A single turn carries every row of the set below to another of its rows. Some are shown first; where does it send the rows asked next?
k724: -11.4  35.4  4.0  0.9  -8.3  8.2  9.2  -6.4  1.6  -26.9  6.2  21.9  13.3  -7.9  19.8  -1.2  1.5  -7.2  -19.7  20.3  -8.3  -59.9  -17.5
k805: 3.2  15.2  5.5  2.9  -7.7  -13.3  8.7  6.8  -14.4  -4.5  10.9  -12.6  68.1  -32.1  -2.4  17.0  9.6  22.0  -16.0  16.5  -8.2  -17.0  -6.4
k195: -7.8  35.7  -19.4  20.5  29.4  -12.5  -25.3  -2.8  7.9  -8.2  -15.2  38.0  7.1  7.2  9.0  1.2  7.6  14.5  -7.3  35.8  -24.6  -19.3  33.5
k579: -15.6  -15.1  0.9  6.9  -8.2  -5.0  -1.7  -4.8  4.4  13.5  -29.8  26.9  17.4  -11.9  32.6  -7.6  -1.0  -3.2  -7.5  -57.8  -18.4  2.9  24.3
k229: 11.2  -24.6  -27.8  -15.0  7.3  -25.7  -19.1  5.8  17.3  -35.1  -6.3  9.6  26.7  -3.3  -0.6  22.8  -4.2  4.2  -5.6  27.3  8.5  -23.2  18.9
k303: -8.2  17.8  24.0  7.4  10.3  12.3  9.3  -13.0  -15.7  -14.6  -19.4  -16.7  0.6  -31.3  1.0  6.5  -0.9  -7.2  -4.9  29.5  -47.3  20.0  35.6
k743: -0.1  50.2  15.5  17.6  -11.7  22.8  6.2  -2.5  24.1  27.7  -8.1  -3.6  27.2  12.2  5.2  20.5  17.8  -1.9  -5.5  9.4  -30.7  1.2  8.4
k143: 33.0  -2.8  3.9  -5.7  -9.7  -3.0  -12.4  24.0  2.9  12.3  -3.5  27.1  20.4  -18.6  18.9  -14.2  -0.2  4.0  -12.6  13.1  -7.9  47.2  -2.9
k664: -3.2  2.5  -4.6  0.1  1.0  -5.4  -6.6  8.9  8.5  -15.5  -9.4  51.9  32.7  1.4  -3.0  2.8  -1.1  2.8  6.9  -52.8  -12.9  28.5  12.9
k666: -25.3  19.6  -0.2  13.4  -31.4  8.3  -12.8  -8.9  -22.8  -14.9  -10.3  -12.6  36.4  -3.5  6.5  15.7  -10.1  -31.3  -23.1  -24.4  8.4  19.5  7.4
k447: 38.2  -8.9  -2.8  24.1  -29.8  2.3  1.5  0.2  -15.7  -7.6  -33.2  10.5  2.4  -6.4  4.7  23.4  -25.4  -17.4  -15.1  7.9  17.2  9.6  -15.2
k490: -18.6  -14.8  2.9  -4.4  -13.1  3.5  3.5  -20.9  -47.2  3.8  -17.7  30.6  27.9  -28.3  32.2  5.8  -2.3  -12.2  -5.9  -29.4  -9.3  -22.0  29.3
k672: -14.2  2.8  8.5  -11.2  5.9  17.3  -10.1  -12.3  -25.5  -45.3  -23.8  19.4  14.0  -40.1  39.0  18.1  -0.6  -18.4  4.4  -2.0  6.4  -21.6  30.3
k826: 4.0  9.3  22.5  24.6  6.7  -30.0  6.1  3.2  31.8  0.5  -14.6  -9.8  46.8  -25.2  16.3  5.7  8.6  24.0  -7.2  14.4  -0.8  -5.5  -7.3
k565: -1.3  26.6  -16.2  -32.4  -22.7  36.9  1.2  1.1  4.4  -16.4  -24.7  36.2  12.8  3.2  -15.4  37.3  -2.3  -10.0  4.0  23.5  -14.4  -28.8  12.4
k736: 41.4  6.8  22.6  -0.8  8.4  2.9  7.0  13.3  -36.1  -13.0  -19.8  5.3  20.2  -30.5  33.8  14.4  -9.8  -8.7  -9.9  29.5  -28.5  12.6  14.2
k700: -12.8  7.9  5.7  -0.5  -2.1  -2.8  -5.6  -13.5  0.9  15.9  11.2  20.9  9.6  -18.6  -25.0  -17.6  1.2  3.7  -2.5  22.2  -23.4  48.4  18.6
k159: -3.4  11.5  14.3  16.5  11.9  -15.2  -29.0  -42.3  -12.4  -11.7  -0.2  17.3  20.7  -3.7  35.6  0.1  -15.1  31.7  28.2  -15.3  -21.1  -1.5  14.6
k669: -18.8  -1.6  -7.1  -20.0  2.0  -33.9  -9.6  -37.6  -25.8  -4.3  -14.9  15.9  8.8  -0.5  40.2  -2.7  -18.6  3.0  -1.3  -25.3  -20.1  5.4  25.0
k309: 9.5  -22.0  -11.0  8.8  -6.5  -8.6  -4.3  21.7  5.8  -39.1  -38.3  13.2  39.4  18.2  -15.0  35.6  8.5  16.3  3.4  16.3  -12.6  -10.0  11.1
k249: 2.5  45.4  7.2  -2.3  2.6  9.2  -2.7  -29.9  6.0  32.0  21.0  9.7  23.0  -7.6  14.0  16.5  7.2  -5.9  3.4  34.7  -11.6  -21.5  15.7
k461: 3.4  -18.0  6.8  17.4  -16.4  12.0  24.3  -16.1  13.0  -15.7  -13.4  16.1  -13.3  -13.0  -27.6  12.2  -19.5  -36.7  -6.4  -7.5  -0.6  -10.1  -0.2
k435: -19.7  42.0  -28.2  18.1  -1.3  10.3  -15.0  22.1  -8.4  -11.7  -20.1  21.7  23.9  11.4  -13.7  12.5  13.6  -11.5  -34.5  25.8  -19.2  -7.9  27.4
k536: 11.6  -19.9  -1.5  -1.5  -14.6  28.4  1.8  -19.6  1.3  -20.8  4.0  19.2  -15.4  -18.7  -16.3  -0.8  -10.9  22.0  20.2  -9.0  -33.0  -26.0  2.9
k838: 12.5  24.7  -11.6  -20.6  8.7  2.4  1.0  -8.6  45.9  -7.5  -24.7  42.9  -3.0  13.2  -3.8  26.0  -16.4  -9.6  11.2  9.3  -18.3  -20.4  17.6
k854: 54.5  -7.8  -20.1  1.5  -8.9  3.9  -19.1  -4.8  -13.6  -9.1  -5.7  5.5  -2.8  -13.1  16.9  9.8  -28.3  31.2  3.6  -4.8  -21.8  -6.9  -4.8
k960: -35.1  -0.9  0.5  -7.3  -32.5  -3.2  -2.8  -16.8  -36.0  -8.5  -42.2  9.0  19.0  7.8  27.9  8.3  0.3  -3.6  -10.9  -25.5  -15.1  22.1  12.9
k521: -3.6  36.1  6.2  17.4  -7.3  -3.7  16.7  7.0  26.0  -12.7  -1.0  36.2  22.1  21.2  0.5  -4.5  0.3  6.9  -14.3  -10.6  -26.6  -30.7  -27.4

k159 goes to -> k664
k743 goes to -> k565
Now these:
k521 goes to -> k435
k960 goes to -> k490
k700 goes to -> k461
k736 goes to -> k854
k309 goes to -> k805

